Rotation paths and how fast each direction turns (degrees each step):
Each turn is a multiple of 5 degrees from 10 to 175, or 0.
Each row of a path follows its step; steps can be skipped.
Path 1:
step 0: [-10.2  -6.9 -18.3  -7.4   2.0   1.6  21.5  24.5  -5.0  13.0 -30.0   7.7
  -1.5 -23.2  14.8  17.8 -15.9 -16.3   3.7 -10.4  -0.4  30.9  10.3   6.2
  15.0   9.4  -8.6  20.1   6.8  -1.3 -20.2  17.0  38.2  18.0 -19.8 -16.1
  21.4 -22.5  23.9]
step 1: [-26.7   3.4  -5.9  -2.6 -21.0  28.6   9.6  -3.6  17.7 -23.3  20.1  -8.3
  -5.3 -12.7 -36.0  26.9  10.2  11.6   0.2  -1.5  -4.8  26.4 -11.2  15.6
  28.0  28.9  -6.2  11.2  32.5   9.0  -3.6  -2.0  -0.1  -3.8 -33.6  -0.5
   9.4  -7.1   8.0]
step 2: [-22.6  27.3   6.1  10.3 -13.9   7.0  33.9   3.1 -11.0 -15.0 -31.6  18.9
  12.1  -7.4  24.2  10.0 -12.8   2.1  22.5   7.5   7.4  23.2  -1.2  41.5
  -2.9  19.1 -12.1 -10.0 -11.0  25.1 -26.1  -2.5   9.9  -0.7 -25.5  -3.1
  10.3 -14.3  10.2]
step 3: [-13.0  -6.7  14.3  21.8  -5.1  14.9  33.8  -8.4  16.5  -2.6 -12.3  16.4
  16.7  10.5 -18.3  28.2 -11.1  29.0  17.4  -2.7 -15.0   4.4 -17.9   2.5
  20.9   2.6 -27.5  26.1  22.2 -20.6   6.5 -26.4  -8.4   5.1 -23.5 -17.7
  -3.3 -19.3  -7.7]
step 5: [  4.5  -5.5  26.3  -3.1  32.3  22.9  23.3  -1.5  -3.8 -11.1  -6.2   9.7
  16.2  15.6  13.4  11.9  -2.7  13.2   6.5 -13.1  22.2  14.0  -5.3   5.2
   8.5  15.0 -17.3  60.3  20.6  19.0  20.2 -13.7  -3.8  15.9  -9.2 -13.0
  11.2  11.6  -8.5]
step 6: [ -1.2  23.7  -5.5 -27.8  15.0  21.0  -2.0  13.1  10.1 -14.9 -39.4 -18.5
  24.5 -34.4   5.9  44.4 -15.0  -4.9  10.7  -1.0  -1.0  -1.8   6.0 -17.2
 -14.6  -6.2   0.1  17.7  20.9   6.0  -7.6   2.5   9.7   2.6  -9.2 -29.6
   7.7  -4.7  11.7]
step 10: [-28.2  -2.5  -2.2  -5.9   0.3  10.3  24.7 -11.5   1.4 -31.5   8.4   2.6
  15.4 -11.7   3.3  21.7 -11.8   6.0 -12.6 -11.8  -6.6  -5.8 -28.7  16.2
   5.9  26.9 -22.3 -19.4   8.8  27.8  -3.7  19.1  28.9 -12.0 -26.8  -5.7
  28.3  25.6  17.5]
step 11: [ -9.4  -9.1   1.7  15.9  17.7  11.2  31.7   0.8   5.9  10.4 -19.5  14.3
  15.7   1.2  18.4  -3.2  -1.9  12.9  18.6 -18.9 -24.6  20.8  23.1  18.3
  22.7  22.7 -12.7  26.1  19.5  20.3 -11.2  -9.3  29.1  12.9 -19.1  -2.6
 -15.2  -4.6  25.6]
step 12: [-22.7  -4.6  -5.1  -3.6  -5.3  16.6   9.2 -31.5  14.1 -13.4  -8.4 -10.3
  19.4 -26.7 -10.2  25.4  -0.4  -1.9  -6.2  17.7 -12.6   3.6 -24.5  -7.6
   8.7  16.2   6.9  19.6   8.3 -11.9 -17.0 -14.7  27.2  -2.1 -47.8 -34.6
  11.9  -8.0   6.0]
step 13: [ -3.2  10.4  -2.4  33.9  21.1  29.3  19.4  11.4  -5.8 -31.3  -5.0  15.3
  -4.8   6.3  14.7  20.1  26.8  -0.9  23.9  12.1  11.4  18.6   4.8  19.1
   4.3  22.9  13.3  21.5   1.7  26.6 -18.3 -10.8 -12.9  10.7 -33.0  -0.5
   3.3 -11.2  14.3]
Directions:
[  4.0   5.9  -3.3  -5.3   3.4  -9.8   6.4   2.6 -10.7   5.3  -2.2   7.4
   4.4  -5.2   9.2  -5.3   6.4  -7.0   7.6   0.3   2.1   9.9   4.9   2.5
  10.7  -1.5   4.5  -1.2  -5.8   4.0  -1.2   0.1  -3.4  -4.0   3.7  -6.2
 -12.5  -4.6   7.6]	160
[-10.8  -9.0   1.8  -2.0  -0.8   0.8  -7.2   4.6  -0.3   8.4 -16.4   1.6
   8.9   0.0   1.2  -2.9  -7.0   0.2   2.8   0.0   7.8  -0.1   2.8  -1.9
   5.4 -12.6  -3.1   1.6   3.1  -7.4   1.6  -4.4   7.6   7.8  -5.3   4.0
  -8.4  -0.6  -5.6]	125
[  4.3  -6.0   2.6  13.9   7.3  -6.6   1.2   3.9  -5.5  -0.4  -5.9   8.5
 -12.6  -0.4  -5.0   4.4   4.9 -10.4  -8.8   7.2   0.8   0.6  -4.6 -11.6
   6.1  -1.2  -3.1   1.9  -6.1  -7.3  -2.9  -2.8  -3.6   2.7  -6.9  -1.1
   4.1   3.8   1.4]	80
[ -4.6  -4.3   4.0  -3.0   6.8   1.9  -9.4   0.9  -5.8 -12.9   0.1   0.2
   0.7   1.9  15.5   7.5   3.0   5.4   1.2   8.1  -7.8   0.3  -1.7   1.1
  -3.5  -7.0   6.4  12.7  -1.5  -7.4  -1.5  -3.0  -6.7  -1.7  10.5  -3.3
  -0.7   1.6  -3.3]	40
[ 8.5  6.6  0.7 -3.3  8.8 -2.3  0.8  3.6  7.9  4.6 -1.3 -5.7 -0.7 -8.6
  4.2  2.0  2.1  6.9  6.8  5.6 11.5 -7.4  9.2 -6.2  1.6 -6.1 -8.4 -0.3
 -2.9  2.1 11.4 -2.1 -7.4 -3.7  1.2 -3.6  8.7  7.1 -6.5]	35
[  8.0  -6.6  -4.3   5.9  -2.6  -4.3   5.1  -4.8   7.6  -6.3  -8.8  -4.4
   2.5   4.1  -5.4 -10.3   2.0  10.2   6.1  12.6  -2.8  -0.3  -4.8  10.5
   6.3  -3.4  -1.4   3.8  -2.9   3.1  -8.9  -7.5   5.3  -7.9  -1.7  -2.6
   0.5   5.2   2.9]	40
[  0.9  -6.1  -2.5   0.8   3.3  -3.0  -0.4 -13.7   4.2  -1.5   5.4   5.4
   2.3   5.2  -8.9   8.1   4.8  11.0  -0.9 -10.8  10.4  10.3   8.2  -3.3
   7.4   6.1  -0.2   6.0  -2.6  -6.4  -0.9  -4.2  -3.8  -0.4   5.8   5.4
  -6.1   2.5  -3.6]	170
Path 2:
step 1: [ -7.0 -26.5  -7.3 -31.8  16.3   3.9   3.8  23.6  -7.4   5.8  18.4 -14.7
 -10.9   1.0   8.7  23.4  20.5 -10.1  -3.8   7.0  16.2 -21.3   9.2 -11.4
 -12.5  11.9   3.5 -41.0  46.5   3.4  -2.6  33.4   2.0   9.1 -17.9  -6.0
  -8.5  -7.1 -24.5]
step 2: [ -2.4  14.5   5.9   6.1   3.6   6.8 -16.5  14.4   7.2  11.2 -11.9  17.7
   1.3 -32.9   5.1 -34.8  13.0  33.5   7.4  -4.3   4.0  17.2 -53.4   2.9
  19.2   6.8  -9.9   5.7  -0.5 -36.2   0.3   2.5   0.2  22.3   1.7  23.8
 -20.3  16.4  10.2]
step 3: [-29.8 -28.6  -2.0 -48.1  23.0 -23.2   4.0 -14.5  12.4   0.1   3.6 -32.6
  14.9  12.3  43.5 -14.6   3.5 -23.9  -5.4  -9.8 -10.1   5.8  16.8  13.6
  -9.2  15.6  -2.7  14.7  -3.0  12.7  -0.2   3.1 -24.9  12.1  -8.0  -6.0
  -4.0  -7.5  13.3]
step 4: [  0.5  -2.3 -18.6  37.5   1.8  -9.8  -9.0  -7.1  -8.2  -7.5  17.2  26.5
 -21.2  20.2 -13.6 -42.8  10.8  26.7  11.7  16.4 -18.3  -2.5 -15.2   6.2
  21.9   4.2  25.9   1.8  18.1  28.8 -13.8 -14.6   5.3  23.3  -3.4  16.9
 -12.7 -15.8  -9.6]
step 7: [ -0.3 -15.5 -12.9 -14.0  34.1 -45.7  30.3  18.2 -16.7  -3.5 -15.0 -20.5
   6.0   9.7  -5.0  24.5   7.2 -13.6  -7.7   6.2  20.9 -17.7  20.7  16.3
 -19.7   5.2  -6.6  16.3   7.6  -3.1 -19.7  16.6 -14.6  24.3   7.0  14.4
 -14.2 -12.0 -16.6]
step 8: [  8.7 -23.5  -2.0  13.6  -0.6   9.4 -33.3   8.4  -1.9  -5.6  22.8   0.2
 -12.1  -5.7 -19.8 -33.6  11.0   0.5 -12.3  17.0  30.7   1.6 -51.7   0.3
  16.4  13.0 -19.9  11.8  12.1  12.6   6.2 -20.7  26.8  15.5  -6.1  -2.5
  12.0  12.5 -18.1]
step 10: [ -7.5 -36.0 -17.8  -0.5   9.5  -2.6   0.2 -32.7 -27.8 -10.9   6.1  42.3
  -4.6  -2.8  -6.4 -25.7  -7.9   5.4  20.4   4.5   8.6  -3.1 -13.2  17.4
  -4.0  13.4   7.7 -27.1   7.1  27.1   6.5  14.8  29.7   6.5 -16.9 -12.8
 -18.1   6.0  26.9]
step 11: [  9.3  13.8 -24.5 -15.4   0.9 -26.9  -0.9  24.8 -32.9  24.7 -14.3  -8.1
  -1.4  22.3  -4.9   9.7   5.7   9.3   8.4 -25.6 -13.1   2.1   3.2  -3.8
  23.0 -17.6 -28.7  -0.2  15.3 -11.1  19.1  20.4 -28.6  39.4   2.9  14.0
   6.8  -0.5 -21.2]
step 12: [  0.7 -34.3  26.7 -34.0  11.9  16.2   1.0  -6.2  15.3  25.8   4.5   3.0
  -3.6 -17.1  -8.7 -15.4  15.7   2.6   9.0  16.0   6.1   0.8 -44.0   8.4
  13.2  -6.7  21.0   8.6  -2.9   5.0  22.4  -8.6  15.7   2.6 -18.8 -32.5
  16.9 -27.4   1.1]
step 13: [-12.4  24.2 -24.7  -0.3  -6.0 -31.0  12.9  21.6   9.2  22.5  16.6  -0.4
   1.9  10.9   7.2 -25.6  29.1  -2.2  11.2 -16.6  20.9  -8.2  30.1   8.0
  -3.1   4.4   9.0   4.3 -23.7 -28.9 -25.3  16.1   4.2  14.4   4.9   9.2
 -31.4 -27.4  -2.0]
Directions:
[ 6.1 -4.3  2.2 -0.3 -1.5 -8.1  6.5 -5.4  3.0 -1.5 -6.5 -6.3 -1.2  6.8
 -0.6 -8.7 -5.5 -4.4  6.9  2.0  1.7 -3.2 12.8  2.9 -3.0  4.2 11.8 -4.8
 10.1 -6.1 -3.0 -5.8  8.0 -0.5  1.7 -3.4 -9.5 -6.8 10.1]	115
[  9.9  -5.4   5.4  -8.7   0.3   0.9  -2.4  -7.0  -0.4   0.9   2.6  -8.1
   1.3  13.7   0.8   3.2  -3.0   1.9  -3.1  -2.9   6.5   5.6  -0.1 -10.6
 -11.0  -5.5   2.3   4.2  -4.6   0.5  -0.1  13.6  -7.1  -2.5  -4.8   9.3
  -6.9  -2.6  -2.6]	170
[  8.9   5.7  -0.1   7.9   2.4   7.0 -12.8   6.6  -7.7   1.7  -9.9  -8.4
  -5.1   4.4   1.8  -1.2   3.7   1.6   0.6   7.0   8.4   3.5  -3.6   1.7
  -1.8  -1.6   5.9  -4.9  15.0  -2.3   5.7   0.1  -7.6   3.2   2.6  -4.7
   7.6   2.1  -4.7]	110
[  0.1   3.6 -14.0   2.4   1.4   6.4   2.6   1.4   4.3 -16.7   4.7   2.0
  -0.4   9.5   9.5  -3.2  -3.2 -10.4  -2.2   4.3  -0.9  10.2  -2.6   1.7
   7.6   3.1   4.9   8.9  -0.3   0.9   9.2   0.4  -0.7  -1.9  -0.2   1.3
  -7.0   6.0   2.7]	65
[  2.5  -5.0   5.5  -4.9 -10.9  -1.3   3.0   0.2  -7.7  -0.1  -2.5   0.2
  -3.4   4.4   6.4  -2.8   6.5  -3.8  -6.7   4.4  -8.6  -1.3   2.3   4.6
  -5.2  -2.5   7.3   9.3  -2.8   0.1   4.0  -7.8  12.3   8.0  -1.8   7.8
   9.1   1.4 -13.4]	90
[ -3.3   8.4  -3.4   0.8  -7.1   1.4   0.6   6.9   4.3  -6.5  11.8   3.0
  -7.2   1.6   0.8  -2.9   7.2   2.2   2.6  -0.7   7.3  -5.6   3.1  -4.5
  -9.2  -6.3   9.6 -15.0  -4.1  -0.6  -2.8  -1.3   3.6  -5.9 -12.7   2.0
   4.8   5.9   2.1]	85
[ -1.4   3.1  -8.9   4.5   4.1  -1.8 -14.9  -1.3   6.2   6.3   0.0   6.1
  -6.7  -2.7  -7.7   3.7   0.4   6.9   2.2  -8.7  -0.3   0.7   3.0  -4.2
  -4.8  -1.3   7.2  12.0   2.2  -3.2   7.8  -4.4   8.2   3.7   4.3  12.9
  -1.8  -0.8   7.3]	170
